Where one turn sends some rows of the set: a few examples, then the rows asked
bibi: [-14   9 -15   9  23  -4 -19 -41  -1   2   4 -10  11   8 -12   6  -3   5
  18  22   5  19  13  11 -18 -16  11   6]
Dopu: [-10  10  15  10  30 -30   0 -28 -15   9 -13 -16 -10  11 -18  14  -3   1
   3   3   2  19   5  -1 -16 -11  -6  -6]
kavor: [  1  -8   9 -23 -42   3   3  14  -7  -7 -38   2   0   7   0  -3  -5  11
  -9   0  20  13 -13   6 -17 -11  -8   2]
madak: [ -6  21   0  16 -10 -12   6  -1   2 -11  21 -26 -30   7  19   3  13  10
  20  12  11   2 -27 -22  14 -10   6  21]
Vimi: [  8  -6  18 -32   0   4  13 -34   6   9   6  -2  -6 -24  14  10 -15 -10
   2  16  12   4  28   4  -5  -6  19   2]
Rof: [  0   6 -10   9 -16   5   5  46  -8 -29   5  -1  -9  -1  -4  14  -5  -3
  -3  14 -21  11 -23  -8  -8   4   3  -2]
luvo: [  1 -19  -7 -28 -17 -29  13 -23  -5  -1  -4   1 -12  16  -2  -4  -9  -9
 -13   0   8  -7   1  -1  25   9   9 -25]
Tebif: [  4  -3  12  -1 -29  15 -11  22   1  -2 -23  12  -6  23  22  -5   8  10
 -16   7  14   0  -4 -27   6 -17   9 -22]
panip: [ -8  11 -17  -1  43   7   3 -17  -9  21 -13  10  11   3   2   5  -1  16
  -9   3  -8   5   2 -25 -21  15   1  -9]
Vinir: [ -2   2 -16 -27 -38   4   1 -54 -14  -1  -1  -2 -13  -4  13  11  -1 -15
   0  -1  -4  -2  -4   5   2   1  11   0]
tuzam: [ 15  19  -8  -2  38 -11   7 -21 -25   5 -19  -7   1  -3   0   6  -4  24
   8  17  10   6  -5   2 -20  17   5   5]
nes: [-18   3 -15  -1  -1 -11  -2   6  24 -21   8   0  19 -13  22 -12   7  -5
  -6   0  14  15  10 -22  15 -19 -13 -16]
nukiv: [-15   3  10   2 -21  14   1  25 -13 -12  -3  -7  18 -16  30  13  -2   3
 -17  -2 -30   2 -19  -3  10  -9  -9  16]
debek: [ 11 -10   3  -4 -36 -27   9  32  -6   3  -6  -6  15  -8  12  -2   0   8
 -14   9 -24  18  -5   0   1 -10  -3  27]
tup: [ -1   4   3  34  32   3  -8 -36  -5  22  -4  -6  14  26   2   3   0   3
   2  -4  -6   1  11  -3  -3  -9  -2  -4]
memis: [-14  -3   2   8 -21  -4  -8  36  -6 -28  -2  -2  23  -5  21  -1 -10   5
  16  14   3  -5 -16   6  14  13  21   7]
Sevem: [ 13  23  -4 -25  12 -15 -19  -3  -2 -17  14  -7 -12  19   3   6   0  12
  17 -38 -18  15   5  -1 -11 -10  10  22]
Gof: [  0   8 -28  17 -23  -1  29  -4  11  -1  -9 -16  10  -1   0  -3 -15   0
  -2 -25   3   3 -22   7 -12   4 -21  20]
lup: [ 28  -2  19 -12   8  -9  29 -13   2  21   5  -2 -22  12   6   7 -18 -13
   5  13  11  -8  13  -8  -1   9  29  -7]
fezov: [  0  -3  -4  -9 -44  29 -12   6  -1   2  -8  -7 -13  21   9   1   2  29
  -1  26   5   3 -21  -4  -3 -21  15  20]
suter: [ 21 -12 -11 -12 -13  14   5 -31  -8  -4  17  12 -24  29   7  -5  21 -17
   0  12  -7   0  -2  -8  21   6  -6  -9]
sol: [ 20 -12  -2 -14   2  31  23 -26  13  26  17   7  -9   5   2   8 -13 -14
  -3   9 -11   1  17  -4 -12   0   9   7]
funud: [  9  -1  -8  25 -48  -4 -12  23   4 -13   5  -8 -12 -22   5   9  -3  14
  -4  14 -20   6   1 -15  -8  -5  23  11]
Sonas: [  1 -14  14  16 -32  -7 -12  32   5  -3  -3  16  11  -5  21  -9  16  -7
  15   1  -8  10   4 -22   0  13   9  16]
nipig: [ 19   6 -11 -12  17  -7 -28  -2   9 -26  21  -6  -2  16   2  -5  -4  26
   9 -30 -11   5  19   7   7 -13  13  12]
vetis: [-10   0  -6  -3  40  11 -12 -31 -10   5   1  -8   0 -14   6   6   4  40
  -1  25   3   0   4  -9  -5   8   6   6]
vadoz: [  1   4   0 -10  11 -10 -21  -6   8 -11   6  -4  -4  13   1   4 -10  18
   4 -57 -18  -2  12  -4  -1   1  11  13]

nukiv turns into memis
suter turns into Vinir
tup turns into bibi
And these:
nipig turns into Sevem
sol turns into Vimi
Gof turns into nes
fezov turns into kavor
debek turns into Sonas
vetis turns into tuzam

Where one turn sends some rows of the set: a few examples, then the rows asked
Galu: [ 22 -23  14  12  19 -30  55   7  -9  21   7  23  -9 -16 -35]
renu: [ 14 -19   5  -7   6 -25  54  -9  42  13   1  33   6 -20 -43]
nis: [ 12 -21  -1  11  22   7 -15  15   8  18 -16  19  -4   9 -49]
dudab: [  6 -34  14  -3   5 -22  15  29  -6  -4 -15  33  25  25 -14]
Luz: [ 15 -21   2  11  20   0 -17  14   8  22 -24  26   1  13 -49]
dini: [ 27 -19  15  10  14 -39  51   5 -11  26  -4  29  -5 -15 -34]
tem: [ 17  -4   0  -1  -6 -12 -13   3  30   9  18  15   9 -16 -35]
vurad: [ 23  -5  10   1 -10 -29 -18   2  32  18  -2  38  21  -6 -34]
fur: [  8 -24   6 -11  -3 -21  13  26 -14  -3 -17  21  19  15 -15]
mokan: [ 14 -23   8  -4   9 -26  54  -8  45  13   2  37   8 -17 -42]
rozab: [ 26 -26  22  16  19 -40  53   7  -6  26  -3  38  -1  -8 -34]
bek: [ 22 -30  20  18  25 -32  56   9  -4  21   7  32  -5 -10 -34]
Meb: [  1 -38  12   0  12 -10  20  32  -4 -10   0  23  19  21 -14]
Peg: [ 10 -21  11  13  11  -6  -5   9  43   4  32  26  13  -5 -33]
vama: [ 17 -17   5  -8   3 -29  51  -9  41  16  -4  35   8 -20 -43]
Piti: [ 16 -22  21  16   7 -23 -10   8  44  12  12  48  25   5 -32]
Zolo: [ 16 -21   9  -5   7 -30  52  -8  44  15  -4  40  10 -16 -42]
kabe: [ 13 -27   7  16  25   2 -15  16  13  21 -21  32   3  17 -48]
roser: [  3 -28   3  -9   3  -9  17  28 -11  -9  -2  11  13  12 -15]
Fam: [ 10 -28   4  17  28   9 -12  17  13  17 -12  24  -1  14 -48]

renu turns into vama
kabe turns into Fam
And these:
dudab turns into Meb
tem turns into vurad
dini turns into rozab

Where one turn sends some rows of the set: a few examples, then the rows asked
livar: [ 11  -5  19  12  13  15  14  16  -8  -8  -3  38  11   2  -9  15  10  32
 -27  -5  33 -22   7]
Fotas: [ 21  10   8 -30  20  11  -6  -4 -33  11   0  -5   9  -3 -27  -8  22  22
  10  14  13 -38  -8]
ralu: [ 51 -12  39 -23  -1   1   4 -21  14  -6   4   3 -11   2 -34   6   6  23
 -27   7  29  -2  21]
zabo: [ 36  -5  31 -13  -1  -7  20 -12  18 -24 -21 -11  -8  18 -14 -10  18  16
   2   4  26  20  25]
Kapuf: [ 22  10  14  -9  28  -1 -15   1  10 -23 -29   8  -7 -13   1  33   8  27
  29  10  28  -5  -4]
Fekid: [  3  -7  27  -1   9   7  14  15  -8 -25  27  -5 -25 -16 -33  15  34  31
  21 -13  18  -8 -11]
zam: [ 11  -4  13   6  25  12  12  27  -5  -5  -9  29   8   7  -7  -7   5  31
 -27  10  29 -24  -2]
lag: [ 20 -15  -2 -12   2  19  -6   0 -18   7 -18   9  13 -33  -4  -8  30  15
   7  -7  -7  -3 -17]
Pifo: [ 12  -3 -12  19  10 -15  27 -17  10 -19   4 -13  26 -12 -47   8  28  15
   8  -9  23   0   6]
nibu: [ 39  27  -2  16  15 -32   4 -25 -12   0   8  -4   3 -10 -31  16  11  12
  10   8  21   2  10]
mev: [ 17 -13   7  18  13 -20  12 -42 -15  -8   0   4  24 -30 -22  12  -2  33
 -12  -6  17  -5   3]
tus: [ 38 -32  47 -21   6 -14  25 -10  19 -26   4   4   7 -11 -26  -7  21  26
  -2  12   6  10   4]
sipu: [ 12 -23  11  -4  20  -1   3   2  12   9   7  -8 -10   4 -45  26   9 -11
 -27  -7   6  13  15]
ranat: [ 24 -10   7 -13  20   2 -19   9  14  -8 -36   3 -16 -20  -7  31  14  24
  26  15  18 -11  -7]
mifuf: [  4 -15  25  -5  21  -7  -4 -15   0 -11 -11 -19  19  -1  12   7  21 -11
 -22  -6  13   9  17]
Pokoz: [  9  -5 -20 -11   8  19  14  14  -9  10 -21   1  -3   8 -37  -8  -4  18
  14   0   7  -8 -13]
Gekir: [  7  -9  35  -5   8  11   5  14 -20 -11  15 -16 -23  -8 -27   5  41  26
   9 -20  19 -14 -21]
keved: [  4 -17  31 -23  40 -33  -1  -4  -3  -3  17 -13   7   0 -24  10   4   6
   3  28   5   3   9]

lag turns into Pokoz
nibu turns into mev
And these:
zabo turns into ralu
mifuf turns into sipu
zam turns into Gekir
Fekid turns into Kapuf

Where one turn sends some rows of the set: a few examples, then the rows asked
kugek: [  0  -1 -12 -11  11 -27 -28  -5  22  25   0   9   4   9   0]
fegi: [  2  33  14  37  11  13  10 -12   1   6 -15  -2   4  -2  -7]
nomin: [  3 -16   1 -20   5 -10 -14  14 -11  17  -5 -12 -23  -5 -17]
konaz: [  9  -5  -3   5  21 -17 -11 -18  28  25  -6   9   7  26  -4]
Kurit: [  5 -26   3  16  21  -5  16 -33  -2  15   3 -10   3 -15  -5]
vutel: [ 12  -4   9  -4  15  -9  -7  -8  -5   6 -32  26   5  22  17]
balim: [  3  19 -17 -14  -1  23  -4   2 -20  -6   4  10  25  -1 -21]
Ribe: [-17  -6 -10 -13   0   0   8 -12   4  -1  27 -27   1 -14  -1]
Ses: [ -5  14   1 -24   0  -1  -8   7   4  -8 -13  10   4  31  18]
Nim: [ -4   4  -9  26  -4  11   2  -5 -42 -18   6   4  -6  -7  -3]
nidev: [ 15  11  -7   5  10  30  11 -13 -16  -2  -6  15  28  13 -24]
sus: [ -3  -7   0 -25   1  -1  -7  17  -3   8   5 -23 -21  10 -17]
let: [ -6   7  -7  27  -4  17   7  -6 -38 -21   9   1  -6   0  -3]
Lat: [ -6  42  10  27   3  17   9  -4   4  -1  -4 -10   3   1  -6]
nef: [ -3   8  -9 -11   9 -12 -13  -7  33  15   9  -2   6  30  -2]
tonu: [ -2   2  -6  30  -1  12   5  -7 -41 -16   3   6  -6  -6  -3]
Fulo: [  7  12 -18 -11   1  15 -11   1 -26   1  -3  17  24 -13 -19]
Visu: [ -5   7 -14 -15   5 -20 -23  -2  27  18   6   1   4  17  -1]
lozog: [ -3   9  -2 -25   0 -10 -18  10  -4  -2 -18  17   3  15  20]
Zef: [-11  45   3  17  -4  12  -1   5   0  -2   0 -11   1 -11  -4]
sog: [  6  -1   2 -16   7 -15 -17   2  -8   6 -27  25   2  11  19]
limi: [-12 -14 -11 -10   3 -12  -3 -13  -5   9  17 -17  -1 -31  -1]
Kad: [ -2   5  -5  31  -2  16  10  -9 -38 -19   6   2  -5   1  -4]
kupub: [  7 -19 -16  19   9 -18 -32  -3   7   1   4   6 -15 -14   9]
Med: [  5  27  12  37  12   4   1 -11  -7  13 -20   6   2 -18  -6]
Gagip: [  0   2  -5  32   0  14   8 -10 -40 -17   3   5  -5  -2  -4]
ris: [  1  -8   7 -17   6   9   7   9   5   5   5 -26 -18  27 -20]
digo: [  3  -7  -9  25   9   9  -4 -10  28 -15  15 -12  -8  27   5]
peb: [  0 -25  -4   4  14 -15   2 -23  -7  16   6  -7  -1 -32  -2]
dezo: [  7  18 -13  -7   3  31   7  -4 -15  -8   2   8  27  12 -22]
bira: [  7  -7  -7   0  18 -26 -21 -13  22  28  -7  13   4  13  -3]
fotov: [ -4  -8 -21   6  -2 -11 -31   6  14 -10  17  -5 -15  -6   9]
rotak: [ 15   6 -13  -1   9  13  -6  -7 -27   6 -11  24  24 -11 -22]
tezot: [  0 -18   4  13  18   6  26 -33   8   6  12 -19   5   3  -6]
Koru: [  9   1  11  -3  15   0   3  -8   3   0 -27  19   7  36  15]
Zisib: [  0  31   5  27   6  -1 -10  -2 -11  12 -15   5  -1 -29  -4]
pon: [ 14 -19  -4  37  19   2  -5 -19  22  -5   3   0  -8  20   3]
lemak: [ 14 -26   8  -6  16 -12  -7   3 -12  24 -14  -5 -22  -2 -19]
fibam: [ 10 -16  14  -2  16   9  14  -2   4  12  -6 -19 -17  30 -22]
pimat: [  2  10   7 -13   7   4   2  -1   7  -7 -18  10   7  41  16]
tek: [  3   2  -5   0  17 -11  -7 -15  33  18   1   2   8  35  -5]
laluv: [-11  -8  -2  -1   8   9  22 -22  11  -2  24 -28   4   3  -4]
Bebe: [ 16 -25  -8  34  19 -11 -19 -16  11   2  -3   9 -12  -1   5]
vapo: [ 17 -26  14   4  21  -2   6  -5  -5  20 -15  -8 -19  16 -22]
kebi: [ -9  39   1  17  -2   2 -11   6  -7   5  -6  -4  -1 -26  -3]
Nezet: [ -5  -1 -18   9  -1   3 -16   3  24 -17  23 -14 -12  14   7]
Sama: [ -5   6  -9  25  -6  14   4  -4 -40 -19   9   2  -6  -4  -3]
kideg: [ 19   4  -8   7  13  21   4 -13 -23   5 -13  22  27   1 -23]

Koru turns into pimat
pon turns into digo
And these:
tezot turns into laluv
kugek turns into bira
Lat turns into Zef
fibam turns into ris
nidev turns into dezo
tonu turns into Gagip

Where one turn sends some rows of the set: a few examples, then the rows asked
fopen: [  4 -21  24  22 -22  -1 -31   1 -31  -4  22   9  13  -9 -29  -3  26   6
   8  -6  23  -1  18]
dugem: [-24   6   1  15   1   2   7  23   2 -24 -19  -4 -13   4 -41   1 -24  21
 -16   8 -14 -25  14]
feze: [  9 -18  21  22 -18   7 -32   0 -26  -3  26   9  15  -1 -25  -8  19   1
  10  -4  24   5  19]
bel: [  1 -18  21  16 -11  14 -33  -5 -25   0  37  18  19   2 -24  -3  19  -8
  10   3  26  -4   8]
malo: [-16 -17  11  10  10 -17  -2  26  12 -17 -20  -5 -30 -11 -12 -25   5  20
 -17  -5  -3  -6   1]
tevu: [-11   8  23  13  22   5  -2  15  -2 -16  -5  17 -12   5 -32   7 -23  -4
  -9   7 -17 -37  29]
bemed: [-15   3   7  15  16  23  -6  16  -4 -27 -12   3  -4  10 -33  15 -26   8
  -5   6  -7 -45  25]
Zakat: [-38 -19  -4  -6  27  28 -10   9   7 -20   6  10  -9   5 -12   1  -1   8
  -7  15  12 -42 -33]
sepap: [-34 -15  12  -8  34  11  -6  10  11  -8  13  24 -17   1  -9  -7   3  -3
 -12  17   1 -34 -31]
tuf: [-45 -10  -7  -5  16  12   4  14  10 -16   1   7 -12   4 -24  -5  -6  15
 -15  21   0 -29 -35]
Nebip: [-10  -6   2  20   4   5  -5  24   1 -31 -27 -13 -15   1 -29  -1 -17  25
  -8  -5  -3 -27  27]
mas: [-25   1  19   0  35  15  -4   9   1 -10  12  29  -9   8 -22   8 -15 -12
  -8  17 -10 -46  -2]
Zeg: [ -6  -1  18  17  10 -12  -1  25   3 -19 -20   0 -22  -3 -26  -9 -14  13
 -13  -4 -15 -18  30]
keget: [-40 -14  -8   1   5   1   6  22  12 -19 -12  -6 -19  -2 -22 -15  -2  27
 -18  11   0 -15 -28]
pes: [-30 -24   8  -4  22  -6  -4  18  16 -12  -4   7 -28  -8  -4 -25  12  13
 -16   5   5 -15 -28]
Sib: [ -6 -23  22  13 -13   8 -34  -6 -30   1  35  18  17  -7 -24   0  30  -2
  10   3  28 -10  -2]
Belor: [  2 -25  17  16 -16   7 -33  -1 -21  -1  31  10  13  -4 -18 -13  28   2
   9  -1  31   7   1]
likom: [ -5 -28  20  13 -17   2 -32  -3 -27  -1  30  13  13 -10 -21  -7  34   5
   8  -1  31  -3  -4]
ganaz: [-29  -6  -5  11  -2  -5   7  26   8 -23 -23 -11 -20  -2 -31 -12 -10  29
 -18   7  -7 -12  -2]
Piliv: [ -1 -25  21  17 -22  -3 -32   1 -28  -3  24   7  11 -11 -24  -8  32   9
   6  -6  28   1   7]
rumo: [-29  -4   4   1  27  33 -10   8  -1 -21   6  15  -2  12 -25  16 -18   0
  -4  16   1 -53  -5]
vuta: [-34 -29  -8   0  15  12  -8  18  13 -24  -9  -6 -19  -4  -7 -15   7  25
 -12   5  15 -23 -31]
nul: [  7 -16  22  21 -15  11 -33  -3 -27   0  32  15  19   1 -26  -2  16  -4
  11   0  24  -1  18]
pivig: [-20 -23  -5  11   4   2  -6  25   9 -29 -26 -18 -23  -6 -14 -17   1  32
 -12  -4   8 -15  -2]
Lel: [ -1 -23  19  14 -12  12 -34  -4 -23   0  37  16  17  -1 -20  -8  25  -4
  10   3  29   1  -1]
lol: [  6 -22  18  20 -19   4 -32   1 -23  -2  26   7  13  -5 -20 -12  25   4
   9  -4  28  10  12]
Rezis: [ -3 -17  24  16 -13   9 -33  -5 -34  -1  34  19  20  -5 -29   5  23  -4
  10   1  24 -13  10]
Liso: [-41   2  -1  -1  18  19   4  12   4 -17   4  15  -6  10 -33   8 -19   5
 -13  23  -8 -40 -19]
vopan: [-31  10   3   8  11  14   6  16   0 -20  -7   9  -5  10 -42  11 -27   9
 -12  17 -15 -37   6]
sakan: [  3 -16  25  20 -18   4 -31  -2 -34  -3  27  14  17  -7 -31   3  20   0
  10  -2  21 -10  20]

sepap turns into pes
bel turns into Lel
And these:
Rezis turns into Sib
Nebip turns into bemed
ganaz turns into dugem

